500 stands for zero in the data rows.
Here are some points:
750|281|480|447|689|616|502|568|525|466|375|453|491|457|372|655|395|365|322|534|605|460|394|576|457|277|865|547|552|684|541|567|400|424|781|563|812|429|521|578|630|538|295|462|532|588|438|597|616|407|539|481|926|392|540|744
667|524|376|479|518|467|535|478|668|512|496|477|440|468|491|459|487|524|474|452|421|538|415|371|501|515|698|510|528|536|449|414|515|629|442|495|401|408|552|434|565|585|509|374|469|706|474|502|381|451|409|402|602|673|425|510
500|419|728|416|403|421|581|459|649|485|442|650|760|527|499|705|488|409|433|505|303|437|617|408|398|591|464|395|629|434|383|594|468|436|150|334|504|501|366|463|267|289|428|400|527|613|353|374|478|334|369|809|390|574|524|474
564|445|775|519|566|743|559|436|463|508|675|674|505|546|444|533|521|561|428|515|458|420|397|451|433|384|719|445|563|548|501|795|541|486|514|598|505|403|596|489|475|509|436|340|463|497|425|546|625|455|403|345|576|425|461|468
516|436|428|500|483|609|460|451|446|523|522|456|424|539|527|460|488|506|519|476|626|470|414|441|429|453|521|462|589|467|479|416|639|515|425|524|416|643|449|439|560|542|445|530|423|442|503|436|417|429|430|401|670|477|590|521
409|437|524|520|410|445|518|461|599|573|492|375|425|469|409|503|492|399|557|465|435|537|461|497|676|565|434|570|454|475|448|436|466|500|437|563|507|514|436|508|603|452|405|538|534|494|453|479|478|545|736|495|432|632|502|511
557|552|586|573|652|436|641|541|574|469|527|627|653|574|501|434|538|608|684|641|509|564|479|463|591|532|717|379|426|449|630|520|599|478|416|469|478|337|504|556|529|534|546|366|431|801|545|457|516|439|651|422|519|458|424|524
562|518|439|539|526|473|487|453|491|523|520|538|421|472|567|467|542|580|492|460|416|498|436|435|463|441|725|468|478|432|467|461|433|476|552|458|511|493|756|592|482|591|611|349|551|484|550|453|396|483|470|380|728|430|463|693
596|545|426|472|490|425|446|483|455|589|531|525|526|468|457|484|490|540|457|613|406|403|494|463|419|442|529|443|457|437|395|534|490|460|404|457|445|411|451|446|477|512|587|484|481|450|427|628|410|413|460|345|454|452|439|439
494|600|391|519|558|449|483|434|550|598|529|507|596|420|475|514|495|477|473|401|570|396|549|418|493|488|435|460|546|525|390|480|479|543|422|347|637|484|368|550|486|539|586|502|420|456|517|403|461|538|576|434|415|445|429|545
560|572|312|495|658|474|464|320|489|721|581|246|756|552|580|240|344|660|466|803|811|496|522|339|430|318|265|567|268|467|425|706|659|508|563|558|307|518|489|883|364|622|618|423|436|709|585|634|203|520|499|527|454|665|350|691
410|441|532|632|432|453|312|372|445|481|420|457|663|473|410|314|561|314|526|483|467|571|350|521|594|500|489|397|562|729|708|242|517|300|451|610|466|538|466|519|473|426|470|988|574|615|369|683|528|679|468|380|451|569|588|437
688|561|523|420|393|571|447|560|441|428|569|499|300|535|466|415|524|863|489|628|574|478|608|541|604|515|453|329|609|603|577|508|453|643|601|649|463|447|519|361|365|465|385|412|587|330|456|588|530|525|477|460|435|420|537|267
427|612|537|365|404|460|420|544|365|473|530|512|475|485|434|471|794|389|478|411|492|526|446|658|624|567|401|623|494|392|591|382|362|471|467|610|492|479|452|525|788|505|385|671|391|524|419|617|577|589|509|415|520|542|479|531
566|427|403|529|506|437|583|455|462|542|527|538|551|525|495|492|458|562|946|435|449|407|393|558|461|513|545|467|512|477|510|477|455|475|528|407|493|436|437|583|647|519|416|517|650|463|404|552|442|433|416|367|509|429|420|454
435|688|458|600|439|523|564|561|631|408|576|492|420|460|472|363|420|641|605|480|410|424|442|441|631|800|562|563|632|300|539|646|495|499|432|730|468|587|450|527|657|374|576|657|407|289|347|558|598|846|538|671|387|298|471|514
554|435|393|484|423|546|505|718|509|458|554|506|427|439|432|508|574|428|453|583|421|452|390|502|402|341|615|399|576|463|494|518|434|506|454|454|502|527|469|483|641|561|377|507|458|577|395|504|831|481|419|403|589|383|433|509
773|575|346|469|583|424|682|817|423|567|594|500|550|445|570|521|450|594|710|446|606|444|405|468|640|612|562|478|607|466|500|578|492|537|466|413|424|423|464|468|430|788|525|360|508|447|496|480|434|433|418|452|689|541|466|484
483|397|474|327|618|506|823|570|407|386|471|446|544|601|454|405|694|505|400|484|611|518|470|449|724|383|490|275|590|470|584|460|340|456|479|624|516|494|585|320|338|454|403|378|585|304|469|452|613|331|746|510|400|619|437|266
269|527|511|497|611|577|619|616|471|628|527|374|413|446|408|390|388|443|587|351|409|331|555|535|578|453|455|715|390|327|392|736|628|663|626|448|586|511|659|513|622|466|613|443|413|685|274|425|829|506|539|574|576|506|541|567
757|310|529|522|425|482|492|491|448|372|630|585|463|398|388|504|439|541|512|454|476|494|331|632|544|413|456|301|668|478|621|568|393|419|597|641|451|508|443|492|466|396|316|466|478|581|535|497|554|533|413|314|576|407|453|416
489|585|334|428|704|430|923|327|518|528|597|429|551|525|591|513|387|486|453|528|821|553|538|358|451|465|487|556|459|568|518|399|437|548|470|369|335|501|430|446|507|569|560|478|493|468|598|432|386|784|439|639|492|652|556|578
513|476|371|462|507|488|475|393|471|471|512|461|696|569|584|518|495|495|418|571|583|531|579|435|619|366|523|474|501|441|470|383|465|586|640|533|422|372|710|358|508|623|393|224|496|492|507|430|377|832|587|478|691|497|452|483
567|727|574|299|220|423|241|516|414|377|681|641|400|461|271|346|690|532|457|490|464|645|931|284|885|711|379|449|440|324|609|376|363|470|631|724|590|394|678|539|507|672|335|518|406|687|646|718|451|537|377|472|507|585|382|407
593|555|552|611|560|377|505|162|617|359|259|631|814|582|547|440|633|598|235|302|372|260|824|368|486|692|442|703|449|439|431|521|166|297|292|180|636|687|581|631|325|352|671|663|486|540|394|300|374|504|663|494|466|429|882|260
725|390|463|521|366|504|605|468|467|423|458|545|424|426|400|595|560|406|510|481|436|446|829|593|420|482|598|683|699|497|433|555|436|547|647|598|585|571|484|454|595|566|493|590|468|829|471|545|485|405|498|464|669|429|426|480
801|498|535|457|481|757|463|520|501|460|553|509|429|514|596|436|431|512|461|447|442|478|500|426|486|554|483|594|526|522|569|604|495|759|516|590|388|434|505|449|469|531|632|529|429|510|460|535|549|490|435|485|534|451|474|446
807|569|295|623|313|433|445|351|491|641|650|788|365|525|392|403|532|389|707|786|470|486|669|354|627|527|999|371|279|429|452|350|763|463|436|807|483|818|755|694|571|644|399|440|500|373|504|732|405|472|869|168|554|475|456|506
449|486|615|275|415|446|568|287|469|328|505|469|496|404|376|405|345|336|403|620|624|612|607|536|542|426|824|426|551|421|461|537|590|482|549|599|582|648|904|494|644|467|306|382|554|479|534|604|496|376|509|584|721|329|416|581
539|334|797|432|423|571|425|569|342|464|395|445|247|747|466|371|630|507|502|471|535|490|458|505|555|483|602|262|664|757|705|656|443|270|510|671|477|388|485|415|398|611|383|351|496|281|445|469|576|476|531|442|367|381|554|365
544|639|425|470|545|400|505|504|458|539|559|495|421|462|544|441|591|659|418|427|552|404|423|372|445|449|489|544|470|452|495|495|552|527|460|454|434|380|500|430|436|564|498|479|513|482|496|443|504|626|397|586|726|441|446|488
411|263|752|328|527|508|469|507|303|377|410|550|454|569|445|442|710|383|512|480|416|504|436|547|596|473|465|307|663|616|643|463|372|527|545|502|416|394|494|252|435|419|533|399|548|367|528|427|648|517|577|502|383|482|505|311
275|490|401|387|547|522|577|437|523|451|448|273|513|312|435|610|422|312|471|371|447|357|358|594|423|445|481|479|347|431|226|490|534|713|467|404|496|553|296|489|562|895|559|455|535|366|460|569|367|482|441|546|445|617|412|485
485|555|844|532|537|511|366|683|522|325|458|463|248|528|503|276|787|502|484|578|536|417|425|582|534|535|429|294|553|375|895|410|437|386|623|652|364|650|331|427|483|424|391|631|451|443|549|578|648|723|480|465|496|674|488|703
434|831|335|407|538|420|519|618|362|661|594|504|427|426|680|541|499|500|513|402|461|430|436|496|482|465|536|632|542|496|476|497|547|534|574|486|390|473|482|510|560|816|586|844|517|434|672|452|317|587|414|562|379|542|433|550
12 more points follow, each with its number after it:
187|300|694|549|416|704|423|218|621|269|533|760|696|312|263|387|472|635|480|577|597|889|496|339|388|577|512|501|385|536|581|352|348|525|384|469|533|529|487|697|360|407|496|772|202|731|467|495|355|335|540|609|509|498|414|507 0
498|519|497|424|354|420|354|594|572|313|585|451|394|552|423|359|483|398|520|610|449|544|360|466|653|558|383|480|624|516|600|404|334|401|647|852|370|500|504|424|479|518|402|600|500|461|420|597|488|647|457|548|440|462|494|303 1
589|524|533|502|481|373|541|309|536|398|457|433|839|429|495|520|624|830|409|332|616|487|578|694|369|465|578|279|267|537|428|565|387|675|238|443|547|432|487|704|279|416|549|570|373|496|799|398|329|220|512|575|682|359|598|487 2
564|165|999|313|513|475|292|727|504|300|356|637|210|840|558|393|597|377|261|541|546|396|351|436|601|387|586|092|677|516|724|728|219|417|612|678|457|527|308|364|317|425|397|474|637|269|431|470|598|415|400|531|368|491|572|175 3
492|568|585|466|360|589|412|577|376|421|510|773|852|474|402|314|445|534|647|545|429|654|563|502|568|719|459|560|426|439|567|257|216|492|527|665|554|458|559|438|773|643|423|580|428|586|629|577|501|776|586|361|599|551|492|289 4
456|503|494|510|464|503|469|450|473|417|461|457|496|436|369|480|451|520|420|508|432|616|455|558|586|456|629|483|415|429|521|459|511|439|432|457|631|504|458|495|537|550|441|497|411|485|473|469|644|440|458|556|540|456|437|452 5
535|327|519|592|475|658|483|848|409|484|452|522|202|588|570|471|593|443|522|524|563|588|461|483|477|557|390|343|695|602|477|676|600|349|366|561|469|731|665|402|622|470|393|351|632|313|476|376|574|577|495|842|389|355|438|327 6
558|486|425|561|469|539|446|435|598|528|562|505|555|450|468|561|468|537|528|501|657|423|424|438|560|474|547|447|478|467|413|447|493|517|408|386|534|489|452|456|473|542|486|506|521|548|492|479|398|453|474|374|796|497|439|478 7
486|225|662|409|523|512|643|575|401|492|323|480|324|572|591|412|595|360|327|483|498|473|459|656|786|503|474|167|618|603|826|542|385|315|566|607|509|499|434|224|333|364|395|365|531|391|484|891|618|375|528|512|373|562|453|303 8
489|406|481|438|572|532|464|605|522|405|440|409|330|559|434|459|513|381|422|490|665|526|389|468|519|377|443|395|458|427|407|479|478|479|552|475|435|556|399|419|463|482|506|673|516|494|540|484|498|498|424|580|423|415|503|331 9
713|222|456|751|510|700|502|832|610|358|391|623|193|639|999|482|519|365|476|470|450|722|391|482|466|317|424|453|594|550|415|947|452|397|371|763|518|593|569|362|386|434|359|429|525|252|323|387|677|393|480|632|385|396|459|305 10
401|426|421|538|480|654|468|526|495|424|447|463|436|506|592|416|445|442|502|469|421|521|448|454|460|422|553|489|552|424|476|414|426|596|484|407|532|576|463|452|609|399|589|647|433|529|591|816|602|526|407|426|433|456|527|517 11
Which two of these numbered points are nearest to each point below, looking only along the 4 directions in which the first points spread most? Their numbers follow each, nearest first.
264|341|564|564|449|662|503|267|614|236|414|392|699|335|305|582|445|484|486|448|543|617|526|485|396|495|504|573|390|584|463|716|362|567|259|445|506|583|306|656|355|346|612|559|411|749|512|383|436|420|427|683|493|449|503|559 > 2 0
553|496|719|494|386|598|426|571|526|435|488|768|393|450|486|522|414|393|662|702|648|416|398|504|447|316|584|507|570|545|519|496|394|458|538|424|672|463|529|469|506|495|531|383|518|543|397|550|475|610|493|389|604|394|441|522 > 5 11
440|488|426|518|620|382|417|558|530|560|563|432|359|551|453|365|440|394|432|543|431|410|396|542|508|541|540|641|415|527|555|513|509|571|480|544|366|606|379|539|525|424|407|539|556|540|320|532|520|589|650|479|467|625|487|488 > 11 9
498|258|524|488|461|451|493|492|473|519|393|501|604|528|463|527|498|384|461|436|473|484|382|428|485|462|465|355|493|408|471|490|460|460|546|545|429|494|370|371|468|468|532|413|508|403|394|509|588|733|449|665|379|471|472|375 > 9 11
649|506|363|567|515|539|453|444|538|542|562|424|581|469|547|454|411|542|523|502|584|493|468|377|524|587|621|515|550|552|611|519|620|452|594|462|425|445|610|441|444|676|516|403|608|730|449|534|396|446|418|680|610|454|470|508 > 7 5
571|600|549|601|523|374|609|622|532|445|380|541|645|469|496|567|627|728|470|367|236|397|422|602|481|537|462|619|439|500|472|536|575|647|266|347|593|423|492|583|450|446|444|458|423|415|352|326|340|325|571|520|468|565|579|556 > 2 7
430|543|616|344|397|456|441|436|335|646|383|785|582|539|525|638|414|486|423|367|482|521|762|650|566|570|431|483|405|449|409|326|369|680|430|522|474|587|648|562|485|434|433|603|485|500|546|592|445|364|484|450|502|469|519|338 > 0 5
360|425|529|486|432|543|500|645|500|467|483|420|390|542|529|526|494|405|480|463|591|416|450|623|495|534|428|457|542|402|496|434|612|460|576|629|441|520|458|397|791|551|508|556|537|415|490|457|517|607|476|579|380|433|676|458 > 9 11
402|484|389|429|483|500|496|353|525|405|430|510|413|316|376|527|298|391|588|326|501|525|382|586|352|445|544|539|546|378|338|701|466|597|572|510|518|606|628|757|595|552|584|548|682|408|419|471|554|465|439|503|943|512|341|559 > 7 5
356|307|567|498|442|501|537|483|637|329|509|427|404|662|425|556|535|327|443|427|886|384|431|472|435|395|407|373|458|604|389|550|460|611|468|591|471|684|360|519|562|359|478|496|620|399|382|541|409|682|314|434|343|533|441|518 > 9 11
422|404|473|584|549|475|534|439|408|395|486|502|710|442|402|462|526|363|454|467|396|763|450|495|459|455|539|388|414|587|397|465|353|511|428|444|412|479|490|459|561|392|329|460|332|451|569|505|668|407|487|303|664|423|423|422 > 5 11
393|508|542|494|427|529|402|411|430|406|400|651|727|495|673|476|445|461|405|400|474|587|708|610|537|797|478|487|154|608|430|608|262|539|497|520|405|609|501|511|373|491|384|612|247|449|548|584|532|347|649|565|700|639|378|384 > 0 5
449|540|467|511|510|447|423|541|431|504|835|428|565|455|403|699|435|444|554|443|369|508|490|460|635|546|495|535|545|400|492|544|506|603|481|554|440|459|443|679|579|481|417|609|508|447|308|474|438|640|448|517|467|449|433|448 > 11 9
512|609|499|551|422|373|358|463|468|461|541|390|417|554|669|407|478|434|440|420|527|676|420|481|555|703|445|537|432|655|482|476|520|516|712|631|381|503|615|477|590|573|478|415|561|444|556|613|393|506|518|652|582|570|456|469 > 11 5
460|417|557|450|588|402|492|891|416|260|279|424|184|808|440|218|478|504|227|438|743|493|209|455|682|414|507|149|729|498|823|533|243|482|656|851|511|518|327|374|524|345|545|360|468|310|471|576|657|615|357|454|500|520|321|312 > 8 6
597|438|389|497|420|532|671|546|504|618|470|505|490|451|458|522|719|492|445|482|419|455|429|426|363|464|712|499|573|494|487|440|428|397|517|466|520|401|503|413|591|477|399|407|456|511|381|477|516|501|446|357|578|361|481|449 > 5 7
601|591|524|475|499|408|365|538|492|498|510|470|452|632|485|539|649|443|462|556|383|503|423|453|436|506|515|553|486|542|578|513|519|602|497|558|499|668|458|561|935|506|389|443|444|473|336|591|689|435|496|455|604|418|578|445 > 5 11
578|591|683|573|489|464|625|350|489|498|204|697|607|614|520|482|558|712|388|338|376|595|704|441|386|884|438|395|443|383|349|429|583|172|453|437|441|667|483|561|408|302|447|492|604|524|464|378|636|519|637|289|389|536|817|317 > 0 2
388|360|283|497|511|601|538|519|582|432|630|399|454|424|420|599|444|547|460|433|535|644|315|107|366|349|605|362|377|576|717|776|293|494|622|386|539|501|171|391|817|494|477|490|633|601|333|205|651|749|274|113|511|441|610|487 > 9 11
513|539|357|691|454|419|523|442|493|406|594|381|395|479|520|392|409|508|558|458|431|534|422|467|600|436|416|568|627|644|444|446|527|538|493|553|359|483|590|490|436|552|487|477|500|468|444|513|394|507|483|583|519|759|598|421 > 11 9
567|330|559|522|499|424|550|329|595|342|404|517|901|435|461|670|527|954|391|365|380|453|506|571|483|561|550|482|482|418|500|572|445|418|282|309|603|478|353|627|252|335|538|474|359|573|465|399|353|292|465|539|418|361|438|446 > 2 0
856|156|497|570|304|725|289|516|538|442|463|612|488|393|435|791|393|741|469|155|432|600|309|781|267|547|704|417|261|611|528|379|433|881|434|506|368|201|354|228|547|855|288|444|673|495|057|226|729|633|496|594|466|000|440|359 > 10 6
395|574|706|295|363|569|378|527|274|471|681|508|363|436|350|343|571|434|530|525|537|431|519|594|613|734|410|511|558|375|729|459|394|300|479|664|348|437|536|345|601|616|560|595|453|412|549|568|686|776|706|475|473|459|609|333 > 1 4
312|519|484|578|532|372|561|441|625|222|438|274|390|522|423|500|394|283|344|429|603|443|287|517|518|458|386|480|452|455|377|453|447|523|502|500|370|619|359|509|542|421|485|513|567|369|388|562|437|544|406|519|386|553|353|500 > 9 11
441|315|498|410|314|480|472|446|533|730|246|662|656|780|777|688|428|816|164|734|364|185|742|321|083|495|415|634|428|278|460|735|341|547|352|323|714|710|427|624|378|519|797|800|660|572|539|513|833|714|453|520|259|527|364|768 > 2 0
533|477|371|558|481|434|573|474|471|533|515|466|458|604|480|484|489|502|464|564|476|464|494|468|410|521|559|449|561|572|466|423|519|512|549|384|416|600|857|514|481|576|520|390|444|450|443|518|409|513|527|490|510|711|416|697 > 7 5
507|609|722|481|426|519|669|536|684|389|677|592|526|603|402|537|429|437|671|735|396|499|374|563|514|607|393|665|682|506|475|614|504|617|497|684|331|460|486|505|569|459|473|484|438|393|343|669|483|604|622|543|416|425|556|549 > 11 9
509|323|443|446|338|568|411|510|507|416|409|443|393|451|463|548|395|306|324|441|380|383|437|535|539|260|629|358|603|622|506|644|276|353|755|516|789|620|496|389|545|447|255|445|531|635|412|620|552|441|486|433|924|347|443|723 > 10 5
480|575|348|456|518|570|463|386|593|627|481|638|571|540|847|549|486|491|378|564|587|566|453|359|551|379|470|460|484|586|562|361|483|485|515|401|303|383|635|565|479|611|623|341|454|588|521|340|326|539|496|463|649|560|408|628 > 7 11
540|440|434|642|451|428|416|492|608|463|522|484|628|583|688|471|554|524|892|457|415|461|387|421|410|457|764|486|531|442|461|485|608|528|501|435|460|427|579|456|493|554|424|429|518|695|498|463|389|413|413|391|703|504|433|449 > 7 5
537|836|601|591|489|567|545|615|522|494|642|640|535|413|560|715|562|542|596|612|281|413|634|510|477|685|492|526|533|519|406|679|510|797|505|788|389|577|484|458|524|580|353|541|396|350|033|545|466|687|688|540|387|477|495|449 > 11 5
528|469|504|521|369|425|364|591|473|376|533|391|294|666|447|374|570|365|405|536|466|625|467|502|661|604|535|552|564|450|664|469|406|528|457|820|418|557|485|402|398|484|474|599|459|345|424|504|676|509|516|628|433|729|390|402 > 1 4
606|357|472|647|467|417|837|481|567|467|592|646|730|404|420|640|481|517|559|420|377|399|430|325|373|469|643|571|575|499|400|469|408|368|455|420|526|539|373|536|494|333|460|345|508|621|242|528|449|544|304|257|259|508|432|395 > 2 7
653|381|392|431|365|554|519|518|486|425|526|480|403|631|377|528|602|460|403|520|387|571|449|490|584|380|614|488|493|465|570|568|413|418|614|483|652|490|582|522|558|454|312|539|490|605|385|612|808|414|513|756|655|536|424|470 > 5 6
445|459|493|779|446|422|539|383|619|470|340|410|712|495|461|505|999|596|531|353|454|463|479|541|485|455|515|513|579|531|379|522|728|800|216|303|484|449|350|718|348|269|629|511|581|452|637|276|301|283|631|748|368|408|444|491 > 2 0
454|328|652|771|558|361|687|696|582|564|205|332|270|642|438|545|801|671|379|368|370|414|628|475|133|492|198|397|450|454|313|407|697|592|426|560|647|631|258|562|337|337|367|293|542|549|432|439|387|680|549|420|279|570|566|433 > 9 11
710|209|550|302|467|479|493|822|488|296|461|568|137|709|527|491|586|381|252|440|511|535|424|627|549|290|457|299|658|597|760|581|421|441|446|630|423|388|414|322|325|389|346|324|601|218|632|431|651|396|325|599|442|437|329|245 > 8 3
522|557|541|563|472|484|512|593|465|484|587|425|396|467|660|599|850|489|498|552|538|475|506|472|459|499|516|616|435|581|458|532|593|481|475|784|463|446|503|516|547|580|466|498|469|582|476|475|424|530|518|666|521|674|611|440 > 11 9
511|615|601|474|337|701|336|631|489|383|670|545|513|678|317|264|494|560|359|583|608|650|695|441|570|678|453|507|390|352|629|371|466|494|553|745|527|401|604|520|469|544|377|510|390|483|537|518|424|419|714|563|481|518|334|421 > 4 1
435|538|493|507|408|503|446|451|416|383|595|524|565|474|362|380|477|452|435|488|471|741|515|451|755|504|541|462|417|444|608|244|428|624|420|593|452|491|515|693|492|457|554|760|463|556|611|559|474|432|521|456|548|522|522|498 > 4 11
420|453|424|473|583|566|564|489|625|483|576|287|360|400|456|658|434|370|514|342|543|485|495|411|393|330|582|442|342|433|361|568|406|564|479|407|431|727|491|511|498|573|501|379|646|386|447|445|361|542|292|292|590|483|367|510 > 7 11
557|289|557|708|588|432|715|774|473|660|369|456|490|420|567|523|703|457|615|261|492|533|369|503|269|522|389|351|356|577|212|466|617|706|512|395|387|650|266|457|575|503|466|522|597|321|357|390|395|488|667|589|344|343|580|726 > 9 11
599|598|372|571|503|481|464|451|581|573|571|495|562|464|482|573|433|591|442|464|553|488|461|384|448|370|556|492|731|433|604|423|444|472|550|406|454|406|712|397|450|617|434|522|461|999|497|717|410|423|411|425|582|543|561|480 > 7 5
439|527|615|391|485|561|551|612|380|554|455|465|661|392|730|671|501|523|571|455|480|422|506|459|778|664|441|545|529|489|481|456|622|370|538|511|496|365|557|455|614|492|416|480|540|373|584|554|538|542|599|471|433|521|572|567 > 11 9
517|451|426|492|497|645|265|570|556|377|336|386|389|669|570|742|485|370|400|472|439|536|356|483|637|545|433|506|475|583|555|480|524|303|455|464|483|575|417|514|449|455|522|519|625|443|329|478|520|474|425|537|441|556|668|499 > 9 11
150|597|434|309|954|691|592|624|303|753|369|440|256|418|577|444|577|547|532|343|336|279|630|478|530|593|641|611|438|483|416|643|574|416|447|295|546|407|454|347|602|479|937|556|409|561|633|592|713|542|473|676|514|432|423|641 > 9 11
706|217|424|687|543|551|707|543|571|504|410|607|357|506|431|657|475|510|628|509|253|668|308|536|349|536|361|548|647|542|194|720|563|535|476|479|390|317|505|505|812|461|426|639|571|451|186|509|715|526|380|696|526|211|642|461 > 10 5
443|555|620|515|440|402|564|402|581|458|368|619|739|459|537|653|548|725|386|549|449|563|543|424|560|584|486|556|487|424|782|405|464|443|388|493|506|677|466|603|357|221|425|465|573|604|493|384|494|493|471|365|423|444|738|382 > 0 2
585|515|526|452|344|619|483|567|487|388|606|568|251|515|502|535|608|449|581|515|443|724|412|455|597|469|432|370|679|590|597|450|550|358|502|619|489|442|623|463|332|513|419|364|770|362|491|455|503|443|509|770|447|385|530|506 > 6 5
543|391|496|810|546|442|598|653|453|729|391|455|475|491|450|483|719|767|591|222|472|478|377|607|335|616|371|378|395|626|468|440|668|569|381|447|740|321|230|528|396|453|558|816|409|485|449|314|295|402|562|524|418|452|512|782 > 9 11
572|562|518|503|544|394|466|379|435|571|198|606|763|471|662|488|512|682|395|339|273|377|742|464|277|595|508|500|194|508|456|314|355|313|485|649|399|554|513|510|301|398|453|511|476|502|537|414|502|476|555|238|528|391|597|219 > 0 2
521|426|382|678|469|363|622|384|524|462|458|528|535|485|465|566|437|736|424|601|511|511|490|421|624|305|628|414|523|576|585|618|691|569|518|461|421|419|546|639|505|545|363|357|457|503|497|468|445|426|503|364|582|591|521|475 > 7 5
511|372|721|385|520|380|747|357|472|479|624|475|609|381|413|557|359|424|437|383|479|492|549|609|446|487|478|479|451|566|493|544|397|559|498|456|588|478|450|406|619|480|512|562|621|555|531|689|433|381|503|321|425|557|503|531 > 5 7
496|563|518|513|605|358|534|415|505|452|222|579|791|530|521|501|686|696|394|357|331|414|585|426|294|598|450|634|348|400|399|675|349|504|337|301|435|474|549|515|324|379|461|605|470|412|690|297|453|393|567|444|530|408|669|310 > 2 0
487|603|612|362|310|573|483|605|430|545|523|507|357|433|529|381|535|465|592|571|447|448|491|553|617|653|502|307|406|446|764|385|460|388|469|756|419|449|473|351|378|571|346|459|475|443|625|555|565|562|565|298|498|547|476|333 > 1 4
457|567|488|398|422|379|391|847|583|298|419|405|205|718|556|346|453|394|341|448|453|527|334|569|717|796|466|382|557|548|817|508|360|522|558|695|393|623|506|392|423|503|514|536|534|355|434|661|757|640|446|581|547|453|355|328 > 1 6
570|306|421|466|583|508|468|495|475|533|441|507|375|445|527|581|649|512|517|469|411|543|448|485|357|345|616|342|548|530|442|507|440|410|561|563|570|444|480|472|624|471|325|420|556|664|399|485|576|437|535|607|664|562|454|517 > 5 10
349|176|572|552|503|376|644|372|567|251|506|335|530|476|380|514|643|387|438|491|607|549|557|501|581|443|461|464|450|596|387|361|935|442|486|364|591|818|339|602|633|257|369|433|396|569|333|349|428|451|534|403|359|485|589|522 > 5 2
520|457|664|779|471|392|592|613|637|427|388|476|765|503|492|713|761|469|412|423|225|487|524|495|414|665|425|480|524|669|424|668|587|656|255|403|540|409|248|560|386|334|509|449|654|594|307|354|335|410|510|584|349|446|505|538 > 2 0
433|466|479|442|536|476|464|632|643|583|515|388|636|333|342|592|717|590|507|360|460|671|445|804|376|572|505|498|452|417|341|627|392|588|318|409|501|544|318|556|401|469|548|590|412|402|615|421|456|366|393|465|504|490|437|487 > 9 11
449|485|604|512|509|495|554|367|556|443|296|547|824|441|659|518|513|502|476|375|424|485|626|491|386|631|401|410|651|469|451|518|369|615|268|389|472|412|498|556|333|322|441|594|405|440|516|312|347|303|558|491|607|387|573|482 > 2 0
594|315|447|423|402|477|519|471|539|348|673|571|605|327|444|651|528|190|350|757|379|700|391|562|556|296|742|375|752|464|405|583|294|435|590|631|780|472|644|458|706|442|305|417|650|547|413|541|753|462|490|426|755|466|758|632 > 10 5
462|269|562|373|450|457|470|574|448|334|346|561|286|626|413|358|576|419|384|662|453|442|374|442|681|492|882|372|585|467|574|530|364|475|506|744|542|577|377|341|500|314|417|505|426|353|452|416|674|480|496|520|406|489|580|342 > 8 6
356|498|580|320|414|412|421|463|415|364|673|462|458|426|454|507|606|386|524|676|434|497|321|453|612|546|403|455|576|450|730|521|453|472|486|752|535|443|502|338|482|535|550|560|550|423|490|603|653|583|680|413|490|455|484|419 > 1 6
414|426|501|462|447|428|573|446|546|406|458|468|808|367|411|576|647|524|421|436|326|427|485|529|355|480|452|668|449|509|362|499|490|584|651|339|574|576|455|601|384|491|387|549|420|619|293|417|462|625|432|493|510|590|413|486 > 2 7
342|427|441|365|543|680|658|487|636|571|443|414|551|401|515|737|505|178|287|482|390|366|328|464|608|232|999|492|636|719|499|857|419|351|937|547|912|481|635|432|764|394|377|466|548|586|584|870|632|452|354|450|745|634|521|802 > 10 7
549|491|728|379|440|421|400|423|389|343|356|553|811|442|550|582|600|499|556|431|368|562|559|611|469|627|506|558|771|974|492|320|619|494|555|402|512|448|467|452|634|318|480|481|482|545|548|463|483|412|628|430|509|574|598|462 > 5 0
481|187|561|412|668|572|385|740|415|535|423|625|372|701|481|396|622|366|405|573|745|538|512|468|575|384|495|168|583|471|594|549|327|359|458|590|461|373|510|310|333|431|415|316|502|235|526|380|586|356|654|500|424|404|534|310 > 10 6
473|363|521|508|465|522|415|527|452|574|569|414|391|366|564|710|504|339|446|424|388|416|367|662|369|286|666|361|479|632|435|605|328|412|773|560|618|379|439|374|523|684|398|498|443|506|406|581|467|460|448|465|601|445|419|547 > 10 6
491|712|692|308|246|581|457|515|195|499|414|709|615|454|398|462|491|439|400|423|382|559|718|382|622|654|453|426|367|424|609|244|321|389|464|999|642|113|782|435|529|665|349|537|517|477|636|697|553|511|400|298|596|591|254|436 > 4 1
573|584|411|448|365|483|608|604|502|434|464|639|410|521|464|597|416|404|457|562|429|444|426|445|381|422|639|407|519|746|473|487|484|469|641|482|622|420|446|448|499|471|305|530|504|615|432|450|559|432|447|283|678|400|573|596 > 5 7
251|738|757|636|219|690|163|757|529|248|335|479|555|673|586|512|457|443|414|485|590|540|604|729|470|836|245|299|816|178|590|199|959|570|917|389|397|768|529|644|651|246|592|438|545|681|642|652|874|297|459|481|676|999|468|676 > 1 4
565|246|530|495|533|465|606|721|761|264|442|516|276|601|536|447|609|315|416|483|450|510|370|494|602|432|403|314|558|630|543|559|501|479|626|699|464|432|666|403|443|465|788|413|507|305|495|474|727|558|355|637|380|415|551|245 > 6 10
577|472|498|559|357|488|540|429|493|444|521|432|331|590|593|484|628|551|596|519|474|579|549|522|631|584|483|398|540|553|472|349|653|445|456|747|575|545|467|475|343|411|620|400|598|524|824|420|492|766|640|355|442|369|459|394 > 4 1
660|808|522|375|510|522|504|494|310|512|397|425|397|240|577|530|614|941|670|392|590|759|401|952|246|650|313|389|374|309|620|402|404|325|372|578|519|206|321|173|616|323|207|580|568|544|500|696|650|678|671|674|464|425|747|522 > 9 1
587|538|561|435|370|608|480|458|414|585|434|661|423|480|707|455|592|620|561|512|569|493|649|495|867|722|493|365|642|428|642|347|572|340|387|619|426|387|487|372|316|446|410|438|544|386|543|478|826|546|607|355|407|450|813|400 > 1 4
602|875|322|490|284|596|454|690|674|272|304|524|648|670|615|444|852|757|994|782|617|746|399|519|583|754|406|557|522|455|564|224|531|384|458|399|621|109|333|650|460|637|615|415|318|777|631|521|380|440|878|732|413|493|549|445 > 4 11
372|492|460|504|366|491|333|314|570|520|999|486|440|450|316|372|607|367|453|470|577|679|410|334|581|530|433|511|698|349|518|303|367|448|549|505|523|593|526|569|505|737|536|670|509|535|472|428|453|691|534|539|372|665|554|704 > 4 11
517|376|424|450|366|514|444|468|547|436|454|567|515|451|571|522|415|573|426|514|419|419|379|607|412|382|584|535|481|466|471|445|465|439|590|432|613|425|635|434|547|496|393|520|509|535|572|490|472|473|490|427|606|604|648|505 > 5 7
476|304|362|408|389|658|460|487|558|395|453|610|482|449|488|538|426|429|432|644|516|517|440|819|525|286|626|357|660|447|458|478|282|417|620|510|698|503|574|463|618|554|246|382|689|561|633|561|551|415|488|459|685|332|457|485 > 10 5
